In the rows, 128 means zero.
which system made each run
z_797, seq 1 (10 x 26)
[[140 189 106 143  86 158 124 102 107 109  79 118 167 132 172 135  90  71
  134 119  98 180 139 153  99 118]
 [139 183  96 124  94  80  74 109 142 173 133 167 115 155 112 130  97 119
   90  90 139 127 117 135 105  88]
 [131 144 138 130 134 123 109 108 164 135 113 166  76  67 111 137  99 134
  144 145 198  97 102  83 118 104]
 [142 121 110 134 116 157 126  94 135  81 103 103 148  83 154 150  94 114
  170 148 191 156 127 146  87 121]
 [140 138  87 126 118  85  96 100 145 123 163 130 176 129 168 149 108 117
  124  88 167 169 162 156 124 109]
 [131 177 145 103 150  79 123 122 165 141 165 146 130  82 128 111 109 126
  147  81 174 119 152 108 163 117]
 [140 168 156  88 141 130 139 119 121 111 123  78 136  92 110 115 128 125
  189 110 192  92 136 145 121 118]
 [129 111 102 101 152 107 124  89 120 128 142  81 170 153 126 145 172 125
  157 116 186 102 142 160 119  96]
 [114  86 113 112 195  95 157  96 166 127 176 121 166 132 108 110 149 131
  134 107 163 123 135 117 155 119]
 [131 102 145 106 184 119 169 149 137  89 174  80 149 109 112  89 125 168
  157 103 144 131 136 138 140 161]]
z_797, seq 2 (10 x 26)
[[150 135 154 104 107 179 151 112 153 151  91 139 119 114 112 137  88 123
   98  97 163 200 129 128  85 101]
 [183 128  71 122  93 146 109 118 118 161 116 134 121  98 173 127 102 173
  100  95 172 136 117 136 132  96]
 [137 160  62 148 120  99 107 105 132 124 136 150 131  70 175 107 102 116
  159 146 148 105 114 103 165 115]
 [115 178 127 139 116  86 100 109 140  77 142 122 150 105 107 119  79  82
  182 139 150 120 127 144 109 147]
 [121 149 172 112 128  89  85 115 147 113 141 120 138 147 109 179 130 116
  142  98 189 123 163 155  85 117]
 [127 123 160  90 168 131 149  97 162 156 126 127 134 110 133 159 160 126
  132  92 201 137 161 109 129  84]
 [155 119 100  91 159 155 180  98 135 135 129  88 161  96 128  87 118 144
  146  97 178 145 123 133 140 105]
 [152 115  63 118 145  91 122 125 115 115 177  85 164 122 142  91 125 167
  151 107 153 104 120 158 150 130]
 [100 127 126 127 168  63 119 142 132 103 191 113 143 117 129 115 155 128
  172 138 132  90 146 124 170 151]
 [ 96 132 198 101 162 114 155 145 130  98 151  91 151 140  88 126 158 102
  170 127 128 116 162 142 134 159]]
z_935, seq 3 (10 x 26)
[[ 92  93 131 156 177 101 129 107 163 103 141 161 116 115 107 132 140 116
  147 172 141  84 108  83 139 139]
 [129  62 145 129 150 158 157 135 144  84 134  98 137 127 107 133 109 157
  131 138 154 175 122 145  84 153]
 [140 114 140 102 124 124 127 167 113 156 156 105 133 143 169 147 164 164
  100  88 123 171 175 150 138 122]
 [126 167 120 111 143 118 159 135 125 162 145 139 133  96 143  80 136 117
  134 109 102 116 137  97 200 123]
 [131 157 125 116 125 144 147 122 104 108 108  87 135 125  84  84 113 113
  172 143 122  83  95 145 121 139]
 [115 106 137 141 130 124 100 134 100 116 110 106 115 176 129 171 179 135
  135 158 122  82 126 143  95 128]
 [105  71 129 157 161 133 141 134 149 131 134 164 108 132 143 142 149 140
   98 155 100 140 122  87 142 138]
 [140 111 133 122 124 156 161 160 134 124 137 121 114 109 114  91  86 157
  109 120 109 186 114 130 117 150]
 [144 176 139 107  87 130 113 175  90 145 127 103 111 119 158 127 132 141
  131 110 110 140 153 154 132 130]
 [114 172 130 137 110 132 126 120 113 145 104 152 127 114 147 123 143  82
  144 150  97  92 133 104 173 127]]
z_515, seq 4 (10 x 26)
[[ 84 134 190  89 160  71 128 129 188 170 167 166  79 113  39 133 141 106
  138 137 186 131 133  89 121  99]
 [162  48 112 101 129 165 158 137 137 129 146 100 104  61 105 110 111 196
  147 144 225 126 103 133 133 130]
 [156  91  55 125 140 133 130 109  97 120 140  73 189 145 213 145 167 155
  133 105 145 146 153 168 136 107]
 [ 98 169 107 121 177  58 138 117 136 130 181 123 181 161 137  92 150  91
  137  94  76 133 153 125 169 124]
 [106 162 181 106 167  97 148 169 129  96 159  97 103 114  64  78 122 139
  177 133 115  91 117 122 130 164]
 [119  87 171 112 145 158 139 161  97 118 109  80  89 124 131 166 195 161
  159 169 152  94 137 129 107 132]
 [113  50 120 120 158 157 168 118 127 171 125 132 139 163 142 149 199 133
   90 139 113 150 139 111 153 106]
 [143 100  99 122 148 123 158 148 131 159 161 131 137 161 107  70 117 175
   75  86  76 148 108 130 150 139]
 [141 165 106 139 120 101 103 191  88 123 151 108  94 128 163  96 125 180
  127 124  66 110 117 133 137 152]
 [ 93 149 142 151 111 134 129 167  94 120 113 130 107 116 160 132 158  92
  155 190  57 124 137 110 153 152]]
z_62, seq 5 (10 x 26)
[[109 138 125 145  97 121 119 113 134 116 122 154 132  92 123 130 110  75
  159 174 137 115 126 114 152 139]
 [136 126 144 146 112 152 119  92 144  98  93 143 145 139 102 145  87 105
  122 123 147 120 114 139  91 140]
 [142 142 133 132 148 132 108 105 144 134 101 142 118 138 157 168 131 144
  103  92 154 134 135 115  91  95]
 [125 130 111 119 159 113 143 119 160 148 145 146 118  90 150 121 121 132
  125 120 152 170 134  95 138  99]
 [142 124  99 117 112 111 131 125 137 118 163 115 153  96 121 100  88 129
  147 119 163 160 130 151 135 136]
 [137 152 124 130 114 100  95 113 123 103 143 116 162 126 144 143 121 119
  153 108 157  94 149 154 139 137]
 [108 151 158 127 169 113 133  96 151 107 123 133 148 132 118 137 139  96
  151 116 143  92 141 111 131 125]
 [122 116 144 106 172 127 151 103 153 126 128 111 135 150  83 122 131 133
  129 108 157 134 117 128  92 112]
 [141  99 108 104 152 108 126 130 130 151 155 106 129 145 128 131 157 172
  116 101 165 124 130 140 122 104]
 [127 104 107 123 159 102 143 138 129 130 173 119 146 115 147 102 150 150
  135 120 126 113 138 120 180 138]]
z_62, seq 6 (10 x 26)
[[144 126 103 133  93 111 104 126 135 127 152 138 154 132 146 136  92 132
  104 101 136 169 144 157 124 134]
 [130 178 152 129 121 100 103 137 138 116 140 143 131  97 159 139 113 118
  143 101 138 114 159 120 154 139]
 [116 161 161 115 147 138 147 109 145 103 110 117 134  98 109 120 112  91
  171 134 154 124 133 119 116 127]
 [137 125 118 110 131 136 123  89 133 136 108 109 141 150  99 142 133 119
  132 118 177 121 116 147  87  94]
 [135 106  97 129 158 102 114 102 151 150 146 147 128 135 138 137 144 153
  104 107 161 105 122 110 136  97]
 [127 105 105 136 174 105 147 126 155 105 170 127 148 107 142  99 110 153
  130 111 130 146 128 115 148 144]
 [127 137 132 115 132  98 126 145 119  96 168  86 166 135 134 118 121 131
  151 105 126 150 157 168 126 152]
 [111 160 173 105 129 102 118 135 117 131 141 109 142 142 113 141 165 102
  157 117 136  89 161 142 148 132]
 [115 123 166 105 161 145 160 113 134 140 111 118 122 138  72 114 154 119
  143 129 141  74 114 113 135 124]
 [141  87 101 117 162 148 149 116 120 139 117  99 124 166 104 114 151 169
  111 122 132 110  92 133 101 110]]
z_380, seq 7 (10 x 26)
[[141 141 119 103 115  91 101 106 130 108 160  88 183 141 128 146 117 116
  155  90 190 142 163 185 107 121]
 [123 133 148 121 140  95 106 102 149 150 149 158 159 131 160 169 169 111
  119  87 162  86 179 115 185 114]
 [122 140 149 114 210 128 180  86 169 110 132 126 163 108 119  97 130 117
  149  85 147 102 133  93 159 125]
 [136 129 108 100 189  88 130 115 130 108 164  67 159 163 117 114 148 167
  148  81 161 115 129 158  94 110]
 [111  96 106 139 172  60  98 136 131 129 186 130 136 146 159 147 184 157
  131 125 137  83 149 119 166 127]
 [109 100 144 143 192 111 166 137 146  79 171 123 158 113 131  92 132 140
  148 122  98 102 136 105 181 183]
 [133 129 158 116 169 121 146 165 103  87 154  64 153 171 128 108 147 171
  134  86  85 115 145 163 115 167]
 [106 112 150 126 163 111 127 174  95 147 140 108 102 178 144 143 214 162
  114 135  72  84 142 119 145 133]
 [104  79 131 139 174 147 180 157 120 126 133 121 102 137  97  83 160 151
  127 172  67 100  92  93 153 158]
 [140  82 105 142 128 148 142 176  94 102 136  88 108 161 106  93 118 192
  113 148  74 134  87 156  94 166]]
z_720, seq 8 (10 x 26)
[[124  99  99 123 137 158 194 105 163 120 139 131 172 113 105  76  64  96
  111 122 112 252 116 131 113 131]
 [156 187 134  90  59  94  74 168 110 148 149 104  85 108  83 114  81 157
  145 108 181 123 119 177  90 120]
 [121 149 134 127 143 119 114 122 116 155 112 145 104  87 178 156 193 121
  158 149 152  40 146  81 192 104]
 [118  80 107 154 156 185 185  68 136  89  90 122 196 149 116 110 119  80
  132 147 103 129 105 124 134 146]
 [144 142 127 130 119  93  82 121 138 102 144 113 140 185  96 146  89 152
  103  81 143 152 123 178  48 127]
 [119 129 142 110 165  82 112 153 152 160 164 143  83  90 169 157 167 165
  128 116 174 137 159  88 142  94]
 [126  90 122 109 131 183 199 127 119 125 122  94 153  79 130  91 134 108
  164 162 137 155 131 125 175 142]
 [148 170 128 114  81 121 106 127  93 117 126  92 168 171  95 113 106 110
  136  98 117 103 131 191 117 145]
 [109 167 142 132 178  71 102 118 150 145 139 158 109 152 132 141 163 131
  118 100 120  72 134  89 138 103]
 [109  75 129 132 192 164 187 118 146 109 114 115 119 120 115 112 143 136
  136 160 122 153 100  94 110 125]]
z_380, seq 9 (10 x 26)
[[111 178 171  98 163  86 115 117 148 147 136 126 127 171  88 138 150 111
  122  79 136 112 145 128 101 100]
 [114  97 151 103 174 109 135 119 152 142 146 123 105 112  99 142 168 147
  149 138 194  89 128 104 133 107]
 [137  59  87 130 167 133 153 107 138 102 155 100 164 111 143 115 135 157
  146 134 171 127 122 135 146 137]
 [140 118  85 146 147  94 117 132 126 107 171 119 173 149 176 116 123 155
  110  88  96 139 145 144 149 147]
 [113 177 158 137 160  84 121 161 128 112 155 135 125 132 152 114 136 132
  132  98  72 105 152 110 158 154]
 [104 149 189 109 165 127 151 156 113 106 128  91 118 138  96 114 161 122
  167 135 103  89 135 124 128 151]
 [119  73 144 112 144 149 147 139 102 136 121  89 127 176  91 137 186 149
  128 149 125  95 119 148 117 132]
 [130  51  93 146 148 143 143 137 125 147 133 140 115 157 132 123 155 176
   83 144 101 123  99 113 140 133]
 [134 111  90 161 146 127 137 164 126 107 147 134 104 115 155  90  94 174
  107 140  72 163  96 109 123 154]
 [123 164 129 145  97 113 106 190  92 101 139 108 103 121 153 115 108 138
  143 151  64 156 130 144 113 163]]
z_527, seq 10 (10 x 26)
[[100 123 172 129 154 138 145 156 111  99 122  96 126 144 133 145 165 120
  150 148  98 137 148 131 112 149]
 [112 108 143 120 116 140 135 137 124 165 120 137 122 166 126 153 161 110
   94 133 102 171 146 130 118 111]
 [135 100 124 124 123 150 147 140 132 169 122 151  99 135  98 105 126 150
   89 129 109 126 100 110 140 124]
 [142 117 107 137 130 145 135 156 101 118 119 102 100 125 132 102 122 170
  131 147 102 115  94 130 113 141]
 [120 151 105 149 105 115 103 157  99 122 122 123 110 132 165 134 133 123
  134 158  83 142 125 134 116 133]
 [110 159 151 145  98 133 118 139 132 132 109 166 107 118 127 133 106  91
  120 149  90 142 129 108 132 140]
 [134 138 175 129 106 176 135 132 129 124  83 137 103 115 111 142 106 120
  122 134 132 129 122 122 103 137]
 [149 124 117 127 111 172 126 115 116 143  79 124 108 120 152 152 131 138
  119 136 151 131 115 125  98  98]
 [144 133  69 147 118 139 119 102 130 136 104 146 120 106 158 119 101 129
  120 141 135 138  97 112 118 102]
 [144 154  97 153 110 116 103 118 135  95 128 138 130  96 140 109  66 131
  143 129 137 131 107 132 114 143]]
z_935, seq 11 (10 x 26)
[[164  74 178 112 147 164 149 140 156 123 142 135 132  79 167 162 130 189
  106  72 198 134 173 117 163 146]
 [158 167  99  99 175 156 183 105 121 138 114  88 177 115 187  89 133 134
  130  61 115 165 148 123 146  94]
 [119 181  78  95 135  76 127 119 102 158 153  88 149 170  90  76 148 104
  153 120 105 109 110 155 131  98]
 [102 109 131 135 141  76  97 137 124 112 162 120 108 133  86 128 157 134
  167 172 151  44 111 128 142 146]
 [112  53 158 155 174 151 151 131 141  68 129 115 132 117 140 153 145 151
  145 157 141 115 133 114 125 168]
 [128  84 153 116 156 163 174 151 124 127 134 100 147 156 142 129 150 151
   98 101  94 189 152 139 119 140]
 [132 154 135  90 130 120 154 173 108 185 150 116 107 133 126  90 154 151
  110  99  91 145 138 122 161 115]
 [131 166 117 117 119 135 142 151  96 142 120 109 101  92 123  82 136 131
  166 157 110  81 105 116 163 132]
 [120 118 120 153 113 155 123 132  89  96  94 102 127 145 126 131 143 116
  154 179  97  84 103 140 116 150]
 [111  89 145 162 127 143 119 141 122 119 108 148 112 174 129 159 150 133
   93 153  76 121 119 122 110 149]]
z_720, seq 12 (10 x 26)
[[120 115  98 150  19 136 102 133 106 166 122 172 134 151 100 128  97  69
   96 177  85 162 117 155 148 142]
 [144 140 156 168  81 123  78 131 152 135 115 214  90 117 108 140  73 137
   82 117 125  70 109 100 149 160]
 [141 143 132 179 142 179 127 114 141  92  63 168  94  80 195 151  89 137
  117 141 114 128 108  73 106 131]
 [135 136  79 155  79 156 107  96 129 122  85 144 133 112 173 156  85  87
  122 158 134 205 120 137  80 102]
 [142 128 101 134  59 108  77  98 154 157 135 184 125  91 126 157  80 101
  115 135 199 144 131 133 134 108]
 [156 129 136 139 113 155 121  85 159 111 106 165 135  51 148 145  82 120
  147 120 209  90 130 105 159 132]
 [153 163 115 137 130 162 129  63 138  82  77 113 176  97 170 147  90  96
  161 106 180 124 135 135 104 113]
 [132 160 101 114 141 101 105  55 158 128 120 126 167 130 135 156 116  89
  146  98 201 141 140 139  94  73]
 [134 104 117  96 165 111 137  72 172 132 146 120 148  97 104 139 132 128
  156 109 240 118 131 123 123  89]
 [152 103 126  93 162 137 152  94 133  99 139  67 177 106 130 129 140 150
  174  94 221 108 146 159 126 119]]
z_515, seq 13 (10 x 26)
[[110 162 216  91 128 173 171 146 119 101 102  84 138  83 140 150 145  80
  189 137 148 169 185 135 124 141]
 [129 127 174  61 119 173 166  97 118 193  86 101 137 160  68 144 186  95
  130 112 177 111 141 146 122  76]
 [153  88  70 115 170 126 136  78 144 183 120 139 118 159  92 108 154 174
   91 105 170  64  74 107 129  75]
 [137  85  26 174 188  81 112 121 142  91 172 123 126 135 170  98 106 197
  113 132 111 138  79 114 105 127]
 [100 128 108 155 132  57  99 183 121  69 204 105 146 123 182 126 114 133
  153 147  81 196 164 154 127 178]
 [ 96 164 223  97  95 118 142 187 109 117 162 111 142  97 123 133 148  78
  177 135 109 138 202 145 190 182]
 [135 145 224  74 127 211 192 129 103 160  65 103 122 118  83 124 175 104
  150 119 143  66 142 117 164 127]
 [148  95 111 110 172 193 163  85 115 181  54 110 103 188  99 130 183 162
   86 118 133  77  73 108  84  62]
 [131  67  20 169 169  84 102 113 143 157 155 157  99 188 137 119 136 192
   58 136  93 145  64 107  86  89]
 [120 100  63 184 112  52  85 187 136  92 219 157 119 109 174 101  72 169
  107 150  67 191 125 132 149 186]]
z_527, seq 14 (10 x 26)
[[120 110 170 105 102 130 127 137 125 150 133 128 111 137  55 125 142 124
  136 145 155  79 120 141 142 142]
 [124  77 131 142 154 160 142 118 111 118 104 111 134 150 145 152 179 142
  129 151 122  85 124 122 133 134]
 [123 108  90 153 161 124 135 121 132 124 131 130 138 165 161 127 136 144
   93 119  78 168 120 119 108 119]
 [127 140 121 127 122  94 114 168 137 141 164 143  97 126 117 101  98 156
  107 116 104 160 119 123 120 137]
 [122 144 159 116 102 126 129 177 108 131 141 119  95  92 118 115 129 135
  156 153 122 119 135 128 151 153]
 [116 137 154 124 104 166 145 132  99 131  90 114 136 132 134 139 153  87
  144 156 102 124 142 133 138 133]
 [127 129 130 137 117 159 129 101 125 149  82 145 127 170 115 143 134 107
   94 124 105 126 113 124 102 109]
 [139 114 109 143 141 133 117 122 142 136 109 147  90 135 122 129 113 164
   98 130 134 119  88 106  92 111]
 [137 118  92 149 129 123 116 149 125 107 138 124  99  89 162 121 104 162
  139 154 133 150 110 118 113 134]
 [131 156 116 139  87 122 113 149 114 113 137 130 134  90 165 123  97 111
  144 140 116 162 144 139 144 148]]

runs to name
seq 15 (2 x 26)
[[166  61 103 134 135 153 137 113  92 128 134 101 186 185 144 125 174 178
   98  90 118  32 129 160 186 156]
 [ 94 122 104 163 234 102 162 123 134 102 141 128 138 158 159  94 176 139
  129 134  38  86 110  72 158 140]]
 => z_797
seq 16 (2 x 26)
[[122 143 109 115  85 105 108  97 146 172 132 165 134 132  80 125 108  81
  120 132 160 128 118 134 139 102]
 [153 131 139 132 114 134 110  93 162 120 114 159 128  94 113 140  81 130
  125 103 199 102 120 120 124 125]]
 => z_380
seq 17 (2 x 26)
[[141 157 146 113 150 125 144 108 158 151 129 156 135 112 124 111 109 129
  107  74 143 121 136 101 155 114]
 [145 162 103 118 144 132 134 124 125 120 114 102 110 105 126  97 101 148
  151 123 145 134  99 125  94 108]]
 => z_515
seq 18 (2 x 26)
[[114  96  89  87 127  89 144  91 162 203 169 153 135 151  28  84 131 103
  107 129 170 134  95 126 146  85]
 [160  78 135 123 150 136 127 144 120  98 144  92 107 113  91 109 124 214
  147 120 187  40  94 140 126 158]]
 => z_720
seq 19 (2 x 26)
[[141  77  73 139 132 149 134  95 141 136 115 137 124 117 133 129 114 145
  112 147 164 149  94 119 106 100]
 [152  96  88 139 100 115  97 128 127 103 156 116 144 103 152 141  99 156
  137 131 178 140 131 160 125 141]]
 => z_720
seq 20 (2 x 26)
[[102  95 155 118 126 107 138 162 123 133 168 120 134 146 101 127 153 123
  129 144 111 145 149 140 148 155]
 [125 134 183 115 125 138 145 168 117 134 135 123 117 140 106 114 136 138
  116 108  90 120 142 130 146 160]]
 => z_720
seq 21 (2 x 26)
[[133 176 103 113 134  98 112 133 129 173 136 145 101  94 181 129 146 134
  125 112 138 135 145  95 153  82]
 [120 107  94 130 126 151 167 101 131 129 120 129 140  90 105  86 116  95
  159 177 136 121  97 112 159 129]]
 => z_720
seq 22 (2 x 26)
[[123 109 101 104 132 151 163 120 106 199 117 133 128 116 162 125 201 114
  124 148 123 112 139  97 199  87]
 [144  89  79 143 118 148 156 103 118 112 131 118 176 157  85  69  93 126
  116 130  99 109  83 152 149 162]]
 => z_720
seq 23 (2 x 26)
[[141 158 102 122 145 130 142 164  99 135 127  96 107 140 144  85 126 167
  121 113  69 145 107 128 114 124]
 [113 151 111 142 110 104 100 165  93 135 128 122  87 141 128 120 147 133
  140 171  83 100 104 126 120 131]]
 => z_380
seq 24 (2 x 26)
[[137  86 136 151 135 139 108 122 128  86 118 114 124 153 117 156 120 161
  124 135 146 100 111 146  84 150]
 [118 108 138 144 161 118 124 143 145 120 140 140 121 141 178 161 147 151
   99 114 107 169 154 111 116 127]]
 => z_935
seq 25 (2 x 26)
[[144 168  95 142 149 130 120  87 142 158  89 163 121 147 144 122 119 127
   91  96 111 101  99  93 117  85]
 [111 154 108 142 164  88 108 108 162 102 134 140 103 112 109 118  93 121
  149 145 151 140  95 104  75 109]]
 => z_380
seq 26 (2 x 26)
[[139 108  85 142 102 138 119 130 103  91 125  92 137 123 121 112 102 136
  159 168 138 127  97 162 100 147]
 [115 136 139 145 107  81  73 134 125 111 153 139 139 143 152 176 141 114
  134 129 138 106 161 146 133 141]]
 => z_720
seq 27 (2 x 26)
[[128 154 103 155 124 106 112 132 145 150 132 187  94 109 129  99  96 131
  100 132  93 111  97  84 155 129]
 [134 133 115 162  98 151 120 146 119  83 109 129 111  98 140 114  70 129
  141 162 104 150 103 132 101 163]]
 => z_515
seq 28 (2 x 26)
[[113 125 158 114 127  88 105 135 151 159 156 154 119 158 103 154 146 127
   99 104 140 131 151 129 127 119]
 [136 106 152 114 159 159 169 142 139 141 125 130 106  97 126 111 133 161
  121 118 136 125 124  97 150 130]]
 => z_720
seq 29 (2 x 26)
[[116 173 188 141 109 126 117 216  98  89 138 107  97 130 161 131 113 145
  130 127  42 177 159 144 104 184]
 [104 166 204 104  62 163 132 181  92 181  92 144  81 115 127 158 173  82
  128 165  89 134 164 116 158 129]]
 => z_515
seq 30 (2 x 26)
[[107 169 120 132 124  61  84 159 128 126 167 136  89  86 140 128 129 128
  170 159 141 111 131 112 139 128]
 [106  92 154 139 122 145 141 111 142  80 124 123 147  98 101 140 114  91
  172 177 164 122 132 134 130 162]]
 => z_62
seq 31 (2 x 26)
[[120 139 109 134 120 146 150 133 115 110 114 110 129 120 116  93 100 106
  149 161  93 166 104 134 107 138]
 [133 116 119 139  83 103  83 148 116 133 149 136 125 159 118 146 117 139
  105 128 120 131 129 160 112 142]]
 => z_797
seq 32 (2 x 26)
[[160 171 126 159  89 129  90  75 132 126 101 177 186 166 144 141  91  96
   85  61 110  61 140 140 167 144]
 [113 191 192 139 199 121 127  88 179 103  85 160 114 140 120 155 115 108
  120  78 132 111 132  79  75 105]]
 => z_380
seq 33 (2 x 26)
[[130 126  94 112 149 130 154 122 139 166 131 132 116 134 112  93 122 139
  103 120 116 168 102 111 116  94]
 [140 124  78 132 103  99 101 151 108 131 159 113 118 133 120 102 109 156
  131 141 122 126 103 153 123 135]]
 => z_515
seq 34 (2 x 26)
[[ 89 121 110 113 100 106 135 157 100 187 150 141 102  97 126 114 190  87
  158 203 111 110 137 105 205 118]
 [132  69 138 141 121 191 184 119 113 103 110 117 163 139  77  84 118 118
  130 154  94  85  98 138 169 185]]
 => z_515
seq 35 (2 x 26)
[[113  80 130 131 116 148 146  97 142 121 126 137 156  99 121 147 135  84
  155 170 173 130 140 126 156 134]
 [152 121 126 131 119 148 133  87 142 126 114 140 174 156 110 127  97 121
   96  81 139 118 126 144 127 132]]
 => z_62
seq 36 (2 x 26)
[[130  66 121 129 169 185 161 126  80  87  93  38 157 176 175 166 202 157
  146 147 119 136 136 164  79 123]
 [117  94  92 111 123  68 114 141 123 157 204 115 184 199 142 137 161 132
   84  86  99 193 173 175 143 123]]
 => z_720
seq 37 (2 x 26)
[[132 125  77 119 137 120 125 123 111 203 124 137 127 188 172 144 185 141
   65 101  84 165 134 120 125  66]
 [130  63  57 137 132 107 148 143 145 155 186 150 114 107 102  63 100 167
  102 152 119 150  82 111 168 140]]
 => z_720
seq 38 (2 x 26)
[[122  92 144 114 179 126 168 127 163 126 157 137 118  68 119 104 135 148
  150 132 173 111 129  85 177 136]
 [146  96 113 106 159 162 170 135 108 101 129  56 154 127 139 107 136 166
  150 116 141 160 129 159 102 131]]
 => z_515
seq 39 (2 x 26)
[[122 131 156 134  87 191 133 129  85 155  55 128 114 163 141 167 173  93
  114 162  84 111 132 130 118 115]
 [126 108 127 148 113 157 131  99 145 176  86 192 113 176  93 134 125 107
   56 127  88 118  95 100 127 112]]
 => z_515
